In the rows, zero is written as 128.
A single turn carries every row of the set below to another of its rows. Some are shown first; where does it send the rows asked next?
Vira: [124 156  97 127 120  95 131 119 128 128 108 123 114 161 164  95 169 127
 130 138  96 131 125 113 172 134 119 110 132 133  65 124 122 133 123 122]
pelir: [140 110 172 115 149 157 157 120 124 109  91 140 122 130 158 112 157  99
 103 128 142  80 123 126 139 117  93 131 111 129 139 125 135 136 125 112]
fasi: [120 135 103 105 152 143 156 166 128 115 144 101 114 117 143 153 127 140
  86 126 126 110 165 126 117 129 150  95 106  91  82 118 102 128 133 111]
zosad: [115 162  84 138 141  99 134 138 150 128 129 123 121 143 171 121 171 150
  97 126 108 129 124 141 149 121 121 109 146 122  98  95 142 151 121 137]
baned: [114  95 174 118 150 139 155 130  90 136  99 147 106 110 156 119 120 128
 134 136 143 109 111  98 154 129  97 144 113 122 134 130 108 136 136  93]
Gisez: [147 146 135 128 119 123 127  98 162  95 141 159 118 109  83 140 119 109
 118 130 144 134 110 142  97 163 150 120 102 123 122 148 111 124 148 146]
lunif: [119 112 134 144 121 149  96 102 175 110 125 135 126 117 131  97 138 142
 113 123 149 152 119 155 134 115 142 132 134 164 122 130 128  68 156 137]
ziled: [123 125  99  87 132 161 159 166 133 124 113 112 109 137 144 149 113 153
 117 124 114 117 158 132 141 106 146 105 110  96  83 120  89 134 115 115]
Viba: [144 121 122 121 113 154 112 118 173 145 124 151 106 117  94 133 112 115
 144 123 150 174 132 151 113 148 137 163 138 148 118 134 115 129 115 108]
fopom: [125 135 130 149 115 139 112 137 158  93 138 163 136 129 106 119 130 121
 135 116 175 159 124 149 126 139 141 144 119 164 138 128  99  85 135 148]
botuz: [126 100 189 129 140 121 164 157 115 154 101 129 134  88 147 138 140 119
 104 110 150 104 112 140 144 110 117 143 104 131 141 122 135 131 127 119]
paf: [122 101 129 129 136 134 115  96 179 133 117 149 123 114 115  94 109 143
 113 129 128 147 101 145 137 131 147 113 129 146 130 134 139  78 179 135]
diz: [127 142 138 151 107 132 114 128 145  91 142 157 130 122 101 134 126 127
 139 129 179 165 123 146 131 144 149 152 112 141 127 131  90  98 137 153]
zez: [120 150 102 142 126  65 133 142 124 165 128 111 123 130 157 113 157 130
 107 131 103 142 119 125 163 145 139 113 132 123  70 119 136 132 134 117]
gudek: [129 136  99 153 131 125 152 136 118 136 139 118 137 116 158 153 150 161
 114 123 141  79 116 133 132  74 101 112 120 118 158 129 128 140 132 138]
tomi: [100 143  88 116 134  83 143 142 127 123 114 130 123 143 142 111 151 168
  99 107 102 139 115 103 169 130 129 112 127 128  98 106 134 150 129 134]
Lov: [115 114 118 106 124 128 132 177 110 120 123 109 136 139 161 121 123 116
  94 129 128 132 154 139 162 108 170 100  92 106  86 135  88  91 135 118]
Papez: [160 118 111 126 108 123 126 100 102 143 112 108 128 141 154 110 159  89
 115 143 116  86 133 113 150  99 111 114 104 124 119 174 133 126 131  91]
Dunu: [131 120 171 150 134 138 134 132 102 137 132 141 112 103 184 140 143 107
 106 140 149  85 105 146 120 119  99 136 123 115 130 128 112 125 123 101]
napir: [105 147  96 140 144 113 152 150  83 116 129 156 141 167 127 120 116 169
 115 137 125 103 135 136 125 126 110 120 125 112 128 148 152 147 170 101]
tetus: [138 142 130 124 124 123 127  98 163 103 143 160 108 103  84 133 116 108
 129 123 138 133 115 126  86 169 137 120 108 148 115 151 107 116 145 128]
Lago: [122 131 134  92 130 115 114 119  96 123 134 103 149 124 153 129 114 121
 152 154 149 123 145 135 157 130 148  77 123 137 159 128 123 142  96 159]
zon: [148 137 125  94 109 122 138 125  85 138 146 103 145 135 121 140 108 139
 139 135 147  91 133 127 137 152 140  86 130 124 129 127 129 139  77 141]
Vipes: [142 137 127 101 137 135 139 125  92 137 148  89 144 134 127 133 121 131
 146 148 166 113 164 119 140 164 136  97 142 128 132 112 137 145  84 133]
zike: [118 107  94 125 154 139 154 132 100 127 119 120 133 134 133 118 141 164
  99 120 149 111 141  81 158 104 101 133 123 114 161 125 144 148 142 106]
kad: [152 121 113 127 133 145 127 106 161 129 127 179 123 147  96 117  95 112
 123 149 150 151 106 155 127 166 143 134 131  98 142 131 123 114 156 130]
Geri: [ 99 156 104 159 133 123 143 165  92 119 127 140 140 159 146 136 135 176
 144 138 143 120 152 159 130  99 107 140 133 131 122 139 137 146 148 114]
Bedes: [125 122 111 107 157 142 146 160 137 129 113 110 127 146 171 121 119 104
 117 158 117 123 159 149 156 116 157  81 103  94  94 129  98 103 153 125]
nofa: [139 114 122 135 117 159 123 102 173 155 133 127 101 107 102 123 114 167
 126 118 138 141 117 144 111 138 131 146 153 144  93 125 133  94 141 105]
zagav: [135 117 134 147 137  94 143 128 105 178 114  81 135  97 148 131 152 110
 143 141 135 130 149 108 162 103 125 127  99 136 121 157 133 130 149 107]
Tuvov: [144 122 130 117 112 156 118 118 168 130 115 147 115 126  90 131 116 120
 138 130 161 183 140 154 131 146 146 170 129 127 125 127 116 138 121 123]
ret: [132 129 129 135 123 152 129  85 167 111 136 133 101 103  96 117 125 162
 129 121 137 120 117 116 101 149 125 126 132 155  87 134 122  90 154 119]
felo: [115 155 131 125 114  93 128 130 102 108 107 126 140 143 132 122 152 116
 128 135 104 113 158 154 123 103 127 119  93 149 100 184 150 153 151 106]
Zug: [119 135 126 122 137 102 131 141 112 154  98 118 137 145 130 120 138 116
 129 144 110 141 171 163 134 112 131 133 113 135 108 169 171 167 155  88]
vatuz: [142 116 114 128 143 140 131 119 170 137 125 181 129 142  98 111  93 113
 124 136 147 150 101 152 126 162 140 124 133 126 152 128 129 101 159 134]
fude: [129 116 124  89 129 118 101 120  89 131 145 109 152 136 147 116 113 111
 109 148 148 122 144 137 150 144 153  83 131 122 161 128 143 140  92 135]

zike turns into zagav
pelir turns into baned
Where do these go?
Geri turns into felo
fopom turns into tetus
Lago turns into zon
diz turns into Gisez
fasi turns into Bedes
nofa turns into lunif
zez turns into zosad

A single turn carries every row of the set below to another of its rows. Some are shown first; where does it send the rows asked next?
mufo: [ 65 108  73 141 161 134 106 106 133 164 120 109]
Det: [ 81 134  83 114 159 120  96 149 158 177 159 163]
fos: [109 125 115  93 123 120 123 116 112 134  91 118]
kag: [124 144  84 131 124 132 109 117 113 102 155 139]
Did: [136 128 119 127 148 131 134 142 111 129  94 139]
bodu: [ 89 136 101 109 133 129 143 139 156 193  97 138]
suku: [ 78 153  96 120 156 123 168 161 136 175 111 135]
Lutu: [ 95 141  88 122 118 138  97 124 108 105 157 147]
bedol: [130 138 102 124 132 129 135 137 118 117  84 133]
gaba: [ 76 148  65 135 161 137 123 112 134 150 174 163]
Lel: [ 85 159  87 124 170 117 173 138 139 175 127 137]
saruz: [ 72 146  87 126 167 140 115 106 139 167 154 179]
kepof: [104 101  79 154 146 135  99 135 138 150 108 105]
pozim: [ 80 155 118 111 161 120 165 147 125 180 122 136]
momok: [ 63 150  70 124 174 128 116 124 141 155 156 173]
fabu: [112 145 107 125 115 140  95 127 116 119 163 152]
Kilef: [ 94 162  88 122 123  98  90 114 154 146 139 104]
bek: [ 95 111  98 102 145 121  79 129 109 121 154 140]
Bodol: [ 90 155  96 115 157  81 114 140 144 155 127  91]
fira: [131 134  99 133 140 129 159 140 115 129  98 120]

saruz turns into fabu
Kilef turns into kepof
Where do these go?
gaba turns into kag
bek turns into fos
suku turns into momok

